The rows of Y fall into a few groups, and each row is roughly a mix of its group's hidden directions.
Y, 139 rows:
0:   8  20 -10  25   8  -9   6  35   8  -5 -32 -27
1: -27 -13 -10  -4  26  18  40  -8  12  13   4  19
2: -21 -11 -25  -5   6   6 -23   8 -31 -27 -29   4
3:  11  39  25   9 -10   7  18  25  -6  14 -23  15
4:   9  10  12  14  26 -31   9  -7  14  28  33  -7
5:   1  -5 -10   7  10   9  -6  -4  45 -28 -22 -27
6:  15  34  12  16  14 -17   8  16   0  34  26   4
7:   5  10  15   8  22 -19  21 -11  22  31  35  -1
8:  43 -12 -12 -10  -2  -9  -9  25  -9  -6 -12 -34
9:  24  -4  23  -1  34 -10   3   5  22  18  33   9
10:  20 -24  -2 -24  21  -4  -7  35  32   6   8   1
11:  16  10   0   5  11  -2  16   9  47  17  10 -31
12:  -8 -18  -3  -7 -21  28   4 -26 -43   8   6  10
13:   3 -14   3  21 -22   5 -15  -3 -42   5  -1 -35
14:  -7  19  -8  24  19  25  15 -31 -23  25  -8  -3
15:  -6  -1   0  10 -18  -6  15  36 -11   5 -47   4
16:  22  18 -15  -3  17 -21   4  28  21 -20 -24  21
17: -24 -24   5 -22  20  12  22   3  -8  22  33   3
18: -23  16 -23 -20   4   6 -16 -28   9 -10  37   4
19:   9   0 -18  15   7 -16 -30 -22 -39 -19 -15  -4
20:  -1  15   3  14 -25  -3   9  36  -6 -11 -42  -6
21:  -3  -1   4   1   0 -19 -12  31  34 -23 -27 -23
22: -20 -13  -8  -6 -32   4   0  10   6  -4 -39  32
23: -18  -2 -11  10  31  11  14 -45  17  15  -5   9
24:  42  15   7  -3  14 -26 -16  11  23  25   2   4
25:  33 -12  -3   9   5  -7  -7  28  -3  -4 -20 -42
26:   8  11  14  19 -32  18 -11   3 -45  -1  -5 -11
27:  -1  -1  10 -20 -19 -17 -18  -1 -20 -19  28  38
28:   3  14  -4 -10 -14   9  -5  24  -2 -34 -41  19
29:   5 -10  22  24 -19 -13  20  11  -9 -23 -38 -10
30:  -3  31 -13  12  17 -23 -15   3 -17 -14 -29  27
31:  -9  11 -21  20  34   4  12   4  16 -11 -31 -27
32:   7  12   3  -9 -27  -5  -7  39  -9 -31 -26   7
33: -23   2   0   6  -6  23   2 -39 -19  -6   1  36
34: -37   1   9  12 -20  20   9 -13 -27   5  -7  30
35:  25 -10  16  -6   0 -47  12   7  19   2  19 -16
36:   0 -16  24  -2 -23  11  29 -20 -10  28  20  20
37:   0  33  20  -5 -12  -6  -2  40 -13  -8   7  29
38: -15  -3  -3  20   0  -6 -16  -8 -49   3  25  19
39: -11   7  -1 -25  -5 -24  -6  14  31   3  39 -15
40:   2  21   8  -8  -1 -32 -37   0   6 -33   9  15
41:  14  27  13  -8  -5 -25 -21  25 -21 -10   4  31
42: -18   8 -13   5   7  31  31 -28  16  12 -24   9
43:  20  30  12  36  16 -20  17   1  16   3 -15 -16
44:   7  11  -9   1  38  11   6 -18  -8  35  21  23
45: -22  -8   0  -7  15   1   3 -53  11 -17  16   8
46:  21   9  -4   0 -10 -11  10  42   2  -4 -41  -8
47:  17  23  -5   6  30 -35  -7  -1  20  11  26  13
48:  37  -1  -5   2  -6 -20 -27  30  19  -7 -14 -19
49:   9  11  11 -24  24  -3   9  -7  34  13  37 -10
50:   5 -35 -17  -2 -22  12  -9 -10  -1  -4  -7 -45
51:  35  -1  -8  -5  14 -20   0  37  16  -2 -22 -18
52: -17  29  -6  16  12   1 -15 -36   2  22  28  -1
53:  27  16  -3  -2   5 -10 -15   9  38 -30 -23  -7
54: -18 -22  -7 -22 -31  23 -14 -22  -5 -28 -11  -2
55: -28 -20  -6   1  -1  16  -9 -38 -21  -6  31   5
56:   1 -14  -3   9 -23  23   8  17 -32 -13 -38  -8
57: -24   1 -12  40   9  -2  -2 -19  -4 -26 -28  12
58:   8   0  -4 -15  -4 -32 -12 -12  -7 -13  40  31
59: -11   2   2 -14 -11  -1  19  -7  51   2 -28 -12
60:  -1   0 -22  24  10   1  11 -29   7  28  -6 -37
61:  22  28  16   3  -3  -5   9  10  29  31  29  -4
62: -17  18  -9  19 -12  26   6  -2 -26  38  14 -14
63: -33 -14   8   3  15  28  24  -9   6  28 -21  11
64:   1  20   1 -11 -13  25  10  23 -12 -12 -32  35
65:   3   6   9 -31   3  -4  23  22  41  20  -9  11
66:   6  -9 -17 -10  -8   9 -50 -27  -8 -22  -4  -6
67:  16   6  -5   9 -20  -3 -12  29 -43  24  -4  12
68:  -6  37   0   4  22 -16 -26 -12   2 -15  -2  35
69:  15   7  10  28  -3   4 -13   7 -52   6   8 -15
70:  15   1 -12  11  20  11  14 -28  19  33  13 -29
71: -11  27   2 -13 -15   1 -14   4 -29 -15 -11  42
72:  -9  -3  -3 -15  -9  -7 -38  -3  -5 -46 -12  13
73:  20 -23 -23   7  -1 -14 -18   4   5 -23 -19 -38
74:   9  -9  -8   6  18  -3  -5   4 -56   5  21  15
75:   4   7 -14 -22   6 -23   4  18  40  -6 -14  31
76:  -9 -41 -16 -31 -12   4  -8   7  25 -11   6 -19
77:  31  19  -9  12  27 -33 -20   2  -4  -5  23  -9
78:  15   3 -10  23  33  -5  17 -12  27  26  -4 -22
79: -21 -24   3  15  -5   3   1   1   1  20 -39  35
80:   0 -25 -17 -15 -17   9 -26  23 -18 -22 -23 -20
81:  18  -1  24   1 -33 -19  16  -3 -16   7  29  26
82: -14 -23 -24  -5 -20  26  -4 -22 -12 -14 -32 -13
83: -10  -8   4 -34  16   3  28 -17  26  27  12   9
84: -21 -22 -31   1   8  20  -3 -11   1   0 -26 -35
85: -30 -41  10  11  -5  37  -1  -7  -4   1  -5  -8
86: -17  -1  -8   6   8  39  22 -32  11  27   2  -2
87: -39   5   1  -3 -13  -8  12  10 -15 -32 -23  24
88:  16  14   3  -1  14  -8   6 -14  30  36  36  -1
89:  -2  -3   0   5  32   6   3 -25 -20  36  19  26
90:  31   8  10  32  30 -15   1  -8 -22  13 -20   6
91:  -8   4  11 -23  -9  -3 -17   7 -18 -34  14  39
92: -17 -19 -11 -15 -23  16  -5  -1 -16 -34 -34   9
93: -15  17  -9 -35  -4 -15  19  -5  37   0   7  23
94: -15 -22 -21  13  23 -20 -14  -7  27 -11 -17  28
95: -25  10   0   0  12 -22 -26 -37  11 -17  21  10
96:  15  30  17  -7 -13  21  12  -6 -39   4  23 -12
97:  14  19 -14  28  -6 -11   4  23 -10  23  -7 -39
98:  -2 -11  -2 -18  -4  11  11  40 -32  -9  23 -23
99:  -3 -11  -6 -13 -20   0 -20  20 -32 -32 -26  14
100:  19  14   2  -5  37 -17   0 -10  23  10  32  19
101: -10 -21  20 -34  -7  26 -12 -16  -8 -13  16  28
102: -15  -5  11 -29 -19   7 -22 -10  -8 -33   6  31
103: -41  -4  -7 -27 -14   5  30  -8   7   4  -2  26
104:   8  -2  28  15 -12  18  31  20 -20  20 -22  14
105: -15 -11 -10   4 -17   7 -14  22 -24 -19 -11  43
106: -10 -15  24 -11 -11  45  31  -4 -10   8  -4  12
107:  13  16   0  24  10   1  17  34  16  12 -29 -26
108: -18   5 -19  -2 -10  12 -40 -26 -27 -16  -9   9
109:   4 -23 -22 -16   3 -17 -15  24  15 -37 -10 -19
110:   2   1  11 -25   7 -11   1   2  37   9  41  20
111:  17  22 -11 -29  12 -23  17   9  39  -1  -8  11
112: -29  -6  -7   1   0  35  20 -31   0  28   0  -7
113:  33  21  10  -5   2 -15   1  37  15   7  -1 -30
114:  -3  12   0  15 -35  -7 -16  35   1 -23 -22 -17
115:  32  -1   0 -11   7  -9   7  31  31   5 -32 -11
116:  16  13 -10   0  27 -21  -7 -11  45 -17   7 -13
117:  -2  13  18  -2  13 -31 -27   2 -10  -5  37  22
118:   3   7   2 -19  10 -29  -1  14  44  16  21 -15
119:  -6  21 -14  16   3  35  15 -17   5   0 -11 -40
120:   9  12  19   8  33 -29  -3   5   3  18  34  17
121:   5 -12   8  13 -10  27  13  23 -13  15 -40 -22
122: -17 -31  -6   7 -20   2   3   7   3  -8 -39 -31
123:  12 -38 -11 -11   8  -7 -19 -23  18 -27 -16 -16
124:  15  41   4   3  37 -10 -13  -4   4 -17  15  18
125:  21  23  -5  18  24  -2  -6 -39 -12 -18  18 -15
126:  31  12 -12  23  -7 -18 -21  20 -20 -21 -21 -12
127:  33  23   8   6  21 -30  -8  16   2  10  19  23
128:   5  14   9  13  32  -2  33  -4  15  35   9  16
129:  -8   2 -34  14   6  24  -6 -17 -27   0 -21 -30
130:  14  -2   2  11   0 -48 -21   2 -15 -29  -8  13
131:  -2  -6   0  21  23 -11  14 -12  -3  41  30 -19
132:   8 -30  -8 -21 -25  -8 -30 -12 -12 -29  -7 -11
133:   6  -1  15 -10 -11 -36 -18  36  11 -23  -1  18
134: -10   1  -1 -12 -45  32   2 -14   4   8  16 -23
135:  12  -7 -17   3  -5   7 -24  20   0 -33 -39 -16
136:  -2  36  10  -2   7   5  -4  48   2 -15 -10  18
137:   0  -8  14  17 -13  35  17 -24 -22   6 -26 -20
138:  11 -18   7   3  -8  24  51  13   9  15  -1 -12

Here is one row of each group, with its name. Which group are the others in?
-11 -23  14  -2  16  -2  12 -26  14  22  42  -7 | M
 16  27  28  10   3  -6   9  44   4  -4 -12  17 | X
 20 -30 -19 -19  22  -9  -9  -9  14  -7  18 -33 | N

  7   1   5 -23  12  21   8  23  23  35  26  13 | X
 18 -32  -7   3  16  21   2  -5  10  -4 -43  18 | N
 11   8  -1  27  17   9  24 -11  19  26 -15 -34 | X
-22   2 -18  -3  16   2   5 -38  13 -21   5  35 | N
 -7 -13   6 -16 -13 -11 -35   9   1 -48  -1   2 | M
 34 -17   5   9   4 -41  -9   5  18  24   7 -10 | X
 -3 -20  -1   0 -23  27  -4 -47  -1  -1 -22  -7 | N
 -9  -5  21 -23  -6  36   5 -27   8  11  33   3 | N
 27 -28 -23   0  19 -24 -24 -23 -11  11   0   3 | N
 32  22  23  12   4 -34  -8  17  -9  -3   7  25 | X
 17  40  -2  28 -16  -9 -20 -12 -14 -24 -11   3 | N
